Where one turn sends some rows of the set: a few examples, then the rows asked:
zozez: [ 13 -19   2 -36  26   2  28  24  -1  12   7 -11  32  13 -13  -5  -1 -14
 -17  -3  -9   2  10 -20  25  28 -19 -15   2 -15   4  18   5   0   1 -18
  -2]
big: [-14  -9   8  -8 -51 -14  23  19  -2 -19  31   0  11  25 -23   9   0 -19
 -18 -12  -4   8   2  12  35   9 -40   9  -3 -16  -1  20  12  12   5   0
 -11]
rosar: [-19 -20  -6 -25 -25   7  15   3  17  27   5  -6  14  18  15  -7  13 -24
   6  -7  -6  -8   6 -24  39 -33 -14   0 -17 -13  14  11   1   7   5  -5
  16]
gezi: [ 24 -15  -1  36 -44 -25  35  16 -11  27  -2  10  16  11   0 -27   4   8
 -21   3  -4  15   7 -27 -15 -17  -6 -45 -14 -10   8  15   3   4   7 -19
  10]
Fezir: [  2  10   0   2  -9  -4  49  24 -21   3  -7  15  32   7 -12  -8  12 -10
 -34  28 -18 -13  -5  -4   6  -7  17 -27 -13  13  10  20  23 -19  12 -32
  12]
Kuz: [ -7 -11   1   5  -5  37  33   7 -18 -28   5   4  11 -17   0  -1  14   8
 -20   2 -11  -9  17   7  16  -3  21  -6 -26 -10   4  23   8  19  11 -14
   1]
mafe: [ -5 -15   3   6 -33 -28   0  24  -6  -5  14 -11  30 -17  12 -26  -7  21
  -4  -5   0  11   0  -6  -5 -19   2 -15  11 -31  24  -9  22  14  22   3
   0]
zepe: [-12  -9  -5  28 -37  -8  25  17   4   9   6   7  31  11 -23  21  16  -8
 -10  14  -9  12   5  22  -5  -1   3 -22  47 -10   0  17  25   2   3  -9
   7]
Leru: [  0 -17   3  46 -15  15  20  13  -4  -9  14   9  36  16 -42   8  27 -12
  -8  10  -8   1   9  -7 -23 -24 -48  -1 -17 -10   2  17   3  -6   1  -2
   0]
mam: [ -7  -9   6   8 -27 -27  12  20 -13  26   2 -15  40  -1   3 -11  -9  13
 -21  -3 -11  10   4   4 -11  -8   9  -3  14 -25  17   6  -2  25  34  -5
 -19]
kero: [ 15  -5 -13   8 -21  12  25  17 -13  15 -17   5  13  25 -22  -1  20 -25
 -30  30 -26  -7   6 -39  -2 -10   6  13   2 -22   4   6  32  26   4 -11
 -20]
Fulun: [ 16  -7 -15 -12 -24  -9   6   8 -10 -18   0  17  20  25 -22  14  23 -12
 -25  14 -18 -23  -3 -41   2 -21   4 -12  -9 -20  18   2  45  25   8   4
   0]
Roliv: [-17  -3   9  29  -5  24  27  34  -1  -5  13  20  20  12 -38  -4  18  -2
 -12  24  -3  -1   2  -7 -13 -13 -47   2   7 -11   3   8  -7 -15  22   2
 -17]
Pofo: [ 11 -14 -13   6 -22   7  21  18 -27 -17  11  17  -6   8  -4   5  29  -5
 -18  19  -5 -29   4 -52 -13 -32   4  15  -1 -24 -11   8  27  11  12 -18
 -13]
sunu: [ -7  -9  -5 -37  -2 -25  20  29  -4  13  -2  -2  18  13  -4  -9  12   0
 -10  24  -9 -18  13 -23 -11  30 -47  13  -7  -7  10   8  14   1   1 -22
   4]
nevar: [  1 -23   8 -17 -28 -27  12   8 -13  -7  19 -16   0   4   1 -12  -1 -22
   0   8 -30  14  16 -26 -11 -16 -30  23 -34  -9 -17   4   6  -4 -13 -11
   9]
mal: [ -8  -8   9  32 -19  18  11  16   6 -14  14   7  36  17 -45   9  12 -17
  -5  11  -9  11  -1   2  -5 -18 -39  -5 -18 -16  13   6   4  -5   9  17
  -3]
Libu: [-20 -19  -9 -26 -22  -9  22  15  12  18   6   5  10   9  20 -19  29 -21
   3   8  -7 -16   5 -38  29 -36 -24 -10 -10  -7   6   7   7 -12   0 -16
  27]
Zokiz: [ -5   2  -3 -14 -26  11   9  30 -11 -18   7  15  -2  12 -11   7  12 -22
 -21  31  -9  -5  -4 -32  11  -8  21  10  -3 -32   1  -6  19  13  20  11
 -22]
zaguf: [-16  -8  -1   2 -34  -8  44  33  -8   4  10   3  10  20 -20 -14  19 -18
 -32   7 -15   1  13   5  22  25 -52  15  17  -7  -7  26   9  11   0 -20
 -18]
gonun: [ 16 -28   9 -17  11  -4  32  21 -20  -2  22 -12  16   1  -2 -10   7 -32
 -16  -2 -17  14  16 -29   8  -1  -8  -2 -13 -13 -30  19 -10 -21 -11 -31
   0]
pur: [ 10  -6   3  12 -36 -26  23  15  -5  20   2  15  23  19  -9  -8  -2   9
 -28  -4  -6  11   4  -8   0   3   6 -50 -21 -13  16  17 -16  16  25   6
   3]
Vami: [ -7 -19  -5  21 -17 -25  14  25 -24  10   2  -8  35 -21  16 -21  22  16
 -25   7  -9  -2  19  -4 -32   1   2   0  10 -26   1  14  -5  20  18 -21
  -7]
losil: [-19 -24 -13 -15 -16  -4  22   7   5  24  -2  -1  20   9  20  -8  42 -31
  -7   6 -12 -17  19 -28  18 -21 -17  -1 -24  -8  -3  22 -10   2  -8 -21
  24]
suku: [-22 -17   0  19 -34  -2  18  16  -1 -21  23  19  10  -8 -14  16  21   6
  -6   5 -14  12  11  19  -2 -13   3 -23  45 -14 -12  12  14   4  12   3
   8]
gab: [ -4 -16  -3  -7 -44 -24  29  20  -5 -28  29  12  10  21 -19  -9  13   3
 -15 -14  -4 -11   1  -9  25  -7 -63  -7  12  -6   6  18  39   3  -2 -15
   7]
Pidam: [  9   6   7   0 -14   8  50  13 -16   9   1  10  27  17 -17  -4 -12   8
 -21   7 -10 -16 -12  -6  18 -27  13 -22  -7  12  22  17  32  -8  28 -28
   3]
feser: [ -5 -22  13 -28 -21 -18  11   1 -13   0  21 -14   4  13  -7   8 -10 -10
  -4  -7 -27   4  18 -14  -5  -7 -26  27 -34 -11 -13  13 -10  14   7  -5
  -5]
zem: [ -1 -11   0 -36  -9 -18  22  20   4  15   6  -7  10  19  -5 -13 -10  12
   6  10   0 -15   3 -30   0   7 -52  14  -1  -9  20   1  32   2   6 -19
   4]
fubi: [ -1 -22  -3  20 -49 -18  38  17 -18 -15  25   0   8  14 -11  -8  27 -19
 -21  -5  -5  -2  13  -7   6  -5 -52  15  -1  -9 -18  30  18   0 -17 -34
   0]
Potu: [ 29 -30  -4 -24  18  -5  30  20  -7   2  11 -10  27   8  -7 -18   4  -6
  -4  -7  -5  -1   6 -40  16   0 -31 -21   4 -11   2  14  29 -15 -14 -34
  14]
mose: [ -6 -15  -8  29 -35 -13  25  10   0   2  13  12  32  10 -21  26  21   3
  -6   4  -5   1   5  16 -10 -13  -5 -28  44  -7  -1  22  31   2   5 -16
  14]
zabo: [  2 -16  -6  18 -32 -51   7  22 -20   0   6  -4  42 -13  13 -23  16  12
 -18   6 -11   2   4 -15 -30 -23  -2 -21   5 -17  12   4  19   2  10 -18
  13]
logar: [ 18 -29  13 -32   5  -5  21  12 -11 -12  34 -10  15   8  -8   3 -16 -14
  -3 -24  -8   9   5 -26  25 -16  -8 -12 -13 -15 -13  14   0 -13   4 -15
   1]
luf: [-17 -20  -2  31 -33   5  27  16  -5  -9  19  12   5  -9 -10   6  22   6
  -6   6 -13  13  15  12  -9 -18  -1 -13  51 -11 -18  15  15   3   6  -9
   3]
ragim: [-28 -14  -7 -29 -10   5  27  14   9  36   0   4  11  16  16  -6  24 -19
  -7   3  -9 -22  12 -24  31 -19 -16   3  -6  -9   3  19 -18   6  15 -15
   5]
mav: [ 10 -18  -2  19 -34  -2  19  20  -3  -4  15  16  -1  -7  12 -19   3  35
  -4 -10  22   2   8 -22  -1  -7  -6 -39 -11 -27  14  11   1  16  19  -3
   7]
Miga: [  1 -12  -3  27 -30   2  25  34  -5   9   0  13   1 -13  14 -30  16  12
 -19  15  12  17  17 -12  -5  20   2 -29 -11 -28   1  12 -18  12  12  -9
  -1]
livu: [-13  -3   6  24 -10  11  17  32  -2 -25  24  28  24  10 -37  -1  21   4
  -7  16   1 -10  -2 -14 -13 -25 -52 -11   1 -10   9   5   7 -21  20   5
   0]
luzul: [  4 -13   2  15 -16  35  35  13 -13 -30   6  -1   7 -22   5 -23  10   1
 -10  10 -10   6  10  -5  17 -20  15  -8 -22  -8   6  10  33   1  -4 -18
  13]

mafe turns into mam
Miga turns into gezi
nevar turns into zem
And these:
Roliv turns into Leru
Pofo turns into Fulun
luzul turns into Pidam
gab turns into big
losil turns into Libu
logar turns into zozez
suku turns into zepe

